(in the rows, 128 means zero)
M: several groups of rows, each row roughly a mix of its group's hidden directions
M (141 x 12)
[[123 177 111 116 134 121 138 154 111 135  83 137]
 [130 101 140 113  87 143 144 135 144 172 110 108]
 [151 125 136  95  90 102 150 129 127 152 142  95]
 [124 115 102 102 161  94 153 137 157 151 121 145]
 [120 127  86  99  98 129 100 136 139  96 115 150]
 [177 130 162 138 131 143 139 150 133 149 128  93]
 [110 157  99 134 147 156 129 135 159  87 133 146]
 [ 91 141 127 145 181 142 145 113 129 121 132 156]
 [123 134 132 128  94 115 175 104 141 131 163 105]
 [122 142 162 113 136 127 131 179 121 169 130 113]
 [149 132  86 158 128 130 142  92 131 160 141 148]
 [118 128 116 131 178 110 110 135 143  87 151 146]
 [ 89  91 162 112 146 118 129 103 134 139 150 113]
 [151 124 130  79  92 134 116 122 150 123 110  99]
 [106 146 116 110 128 142 171 111 113 177 126 126]
 [130 105 107 113 108 155 121 149 147  97  85 115]
 [137 130 141 180 140 135 104 149 130  95 111 151]
 [141 111  88 102 113 153 129 116 153 106  98 108]
 [145 159 169 113 130 107 108 144 140 134 126 171]
 [114  85 125 164 163 141 126 137 126  93 133 120]
 [117 160 145 133 180 117 127 140 131 156 151 108]
 [102  96 148 180 148 138 136 134 118 141 148 140]
 [132 191 125 114 118 121 102 120 131 105 105 124]
 [105 151 146 147 150 113 142 156 142  90 136 161]
 [129 159 134 116 174 140 171 135 120  99 127 129]
 [105 163 113 128 155 157 133 175 119 142 139 128]
 [ 99 149 163 145  88 120 119 113 109 114 126 156]
 [127 159 126 102 116 112 144  85 155 157 150 128]
 [128 160 152 176 137 135 143 115 102 160 120 129]
 [148 119 115 125 155 133 160 108  87 130 111  91]
 [ 99 118 142  90 104 117 137 149 101 124 147  92]
 [124  87 126 155 129 138 111 113 138  96 167 150]
 [126 141 138 110 146 133 163 158  97 170 129 108]
 [164 140 151 116  90 116  99 109 120 133 100 107]
 [182 124 141  91 143 124 108 141 144 127 105 139]
 [111 130 111 108 152 160 112 153 136  80 112 121]
 [136 156 125 122 153 142  89 150 130  80 133 114]
 [120 133 165 143 108 140 136 160  80 146 138 141]
 [122  92 117 170 150 150 135 129 136 156 161 133]
 [ 90 159 159 142 108 134 103 110 139 101 110 119]
 [ 97 132 137 134 108 130 102 163 120 108 100 168]
 [132 130 119 159 129 135 126 165 105  93  90 151]
 [138 127 129 156 123 161  97 126 108  77 134 113]
 [130 152  95  94 128 149 114 133 101  93 106 114]
 [123 116 151 117 139 134 147 129  77 171 147 117]
 [177 131  99 127 129 131 135 139 133 155 129 173]
 [153 132 156 125 172 144 144 152 143 151 143 155]
 [158 118 109 147 102 120  99 111 146 115  96  95]
 [123 104 129 143 157  92 138 104  89 139 100 136]
 [101 103 147 169 141 135 133 157 110 109  95 124]
 [116 141 110 105 126 132 107 157 128  79  98 149]
 [122 137 143 160 109 157  79 150 146 138 132 112]
 [116 138 110 106 133 113 156  97 137 130  77 106]
 [105 132 134 168 120 124 144  98 117 162 155 156]
 [ 99 131 183 135 103 110 138 144 144 125 151 116]
 [134 166 116 121 132 129  94 143 174 147 149 140]
 [114 142 147 153 128 138 164 156 139  93 128  93]
 [159 136 105 133 139 137 100 147 118 150 112 177]
 [127 108 128  81 110 160 133 134 112 114 169 138]
 [148 175 146 110 147  97 109 154 116 120 114 116]
 [115 151 112 163 139 130 157 164 114 108 115 160]
 [160 154 112 118 135 119 129 158 129 148  82 103]
 [154  87 111 173 111 147 114 124 121 151 120 134]
 [100 143  84 110 151 154 137 119 118 117 145 159]
 [170 126 172 156 123 101 133 106 126 121 129 107]
 [158 148 101 160 106 148 136 120 166 122 136 105]
 [126 123 182 133 149 107 161 117 145 131 142 103]
 [140 129 134 113 186 141 109  93 151 123 131 120]
 [121 127 147 139 123 116 154  99 140 108 129  70]
 [167 106 115 142 153 144 143 144 126 169 133 155]
 [139 154 142 125 101 140 122 183 126  99 112 115]
 [114 168 103 128 167 137 141 140 137 169 135 129]
 [115 146 186 126 114  98 135 131 101 132 126 106]
 [126 138 159 167 161 118 112 141 124 149 167 122]
 [115 170 107 132 122 155 111 127 115 155  93 155]
 [ 87 136 116 114 131 152 124 165 132  82 126 137]
 [ 97 162 146 161 120 123 143 156 101 104 121 144]
 [ 95 124  92  79 128 149 113 132 141 147 134 139]
 [115 133 146 154 122 111 165 121 134 142 180 110]
 [111 131 193 116 137 103 133 148 143 123 136 138]
 [ 94 181 141 121 122 131 121 152 129 141 116 161]
 [109 128 126 155 114  91  97 115 151 118 110 166]
 [122 107 114 168 124 129 148  84 142 150 151 148]
 [142  87 108 123 118 122 122 153 126 100  91 158]
 [151  94 142 134  88 108 115  88 123 135 107 128]
 [149 106 145 118 116 104 155  91 126 148 149  94]
 [129  98 144 124  71 148 131 109 125 121 102 109]
 [122 129 140 131 148 122 142  84 120 174 162 140]
 [121 182 120 154 100 141 112 105 135 134 101 129]
 [119 142  95  77 111 140 142 109 152 129 102 123]
 [140 161 123 101 135 146  83 147 143 108 117 154]
 [147 116  91 114 144 144 123 120 154 140 179 139]
 [139 122  87 132 152 108 156 107 122 146 150 164]
 [125 152 134  81 159 130 152 130 122 169 123 120]
 [134 131 119 125 157 127 150  80 159 154 155 130]
 [ 80 159 116 137 133 142 133 136 144 150 155 159]
 [122 113 124 164  79 140 117 150 114 147 153 112]
 [120  99 101 168  97 145 133 110 151 133 109 150]
 [134 113 158 144 121 125 116 160 130 103  96  84]
 [ 96 108 165 123 106  80 137 141 123 116 122 141]
 [121 151 165 147 152 133 109 128 140 153 153  88]
 [109 128 128 127 114 137 113 145  88  83 123  91]
 [110 155 163 109 157 136 126 147 104 129 140  89]
 [ 98 102 153 116 152 114 148 137 104 117 165 151]
 [102  92 105 135 118 130 134 171 143 117 154 152]
 [131 112  91 128 111 143 144 100 166 149  98 113]
 [143  97 126 134 128 156 114 131 146 121 119  69]
 [138 128  90 157  93 133 131  92 149 138 141 105]
 [101 150 131 130 114  92 116 109  82 114 103 133]
 [146 108 118 115 136 143 130 140  89 119  97  81]
 [133  92 147 142 139 144 115 154 105 163  95 144]
 [128 145 124 163  93 146 112 125 161 168 119 131]
 [111 112  78 127 134 169 151 103 143 126 123 125]
 [142  94 101 128 152 165 122 151 102 145 105 116]
 [164 120  87 115 129 172 126 121 127 148 138 105]
 [116  86 147 155 111 146 139 135  88 100 121 135]
 [154 132 155 161 142 143 127 146  96 160 117 100]
 [108 162 135  92 156 148  99 160 127 128 113 130]
 [ 91 186 110 114 135 138 129 113 143 136 124 142]
 [119 154 151 174 118 135 121 160  93 111 119 121]
 [108 162 150 107 104 124 147 131 121 179 120 131]
 [175 152 152 116 117 112 100 155 108 119 124 109]
 [162 136 163 132 179 125 135 106 140 151 131 128]
 [144 112 125 187 101 150 122 133 107 124 105 127]
 [141 131 119 144 118 119 138 148 153 179  87 117]
 [123 103 148 121 185 155 103 118 123 144 119 121]
 [ 92 151 142  90 116 107 143 167 131 116 138 139]
 [152 138 142 127 155 157 108 158 174 111 124 131]
 [118 140 107 126 139 163  92 153 160 101 125 152]
 [113 148 156 132 135 134 144 123 173  91 143  99]
 [149  90 122 159 142 146 126 160 112 122 144  94]
 [141 116 145 165 140 143 113 108  98 108 170 114]
 [ 88 136 154  85 116 128 122 138 114 166 134 122]
 [106 142 130 115 120 117 169 176 101 122 141 113]
 [150 184 143 121 147 133 117 110 134 131 136  91]
 [168 132 124 131 151 130 127 140 130 165 131 178]
 [165 157 133 103 166 153 142 119 152 114 135 116]
 [113 138 143 162  92 118 135 179 122 121 148 133]
 [109 149 139 129  82 159 132 135 136 171 114 125]
 [145 136 139 101 143  88 163 126 120  97 103 143]
 [105 118 125 157 161 158 135 171 109 142 144 125]]
which group is each row in? (one row of each group first)
[126  96 135 193 136 130 113 141 128 108 122 134] : V
[146 140  84 131 136 177 147 122 133 127 146 105] : J
[131 149 139 113  99 103 150  97 139 152 161 103] : P

[114 121 142 113 136 133 186 120 115 131 159  98] : J
[135 118 145 111 165 120 112 128 130  86 126  84] : V
[128 102  91 147 107 113 149  87 125 127 123  97] : J
[162 145  99  96 115 100 113 105 161 125 128 138] : V
[157 126 132 133  76 155 123 119 115 133  98 101] : V
[115  97 118  99 116 145 168  95  96 123 130 126] : V
[ 99 115 144 150 138 103 145 107 118 102  82 120] : V
[109 156 144 136 103 101 156 100 133 125 167 112] : P
[105  89 114 127 128 111 136  88 138 107 118  90] : J
[118 150  88 160 133 164 116 140 142 115  96 129] : V
[147  89 128 125 152 133 139 129 110 119  98  80] : J
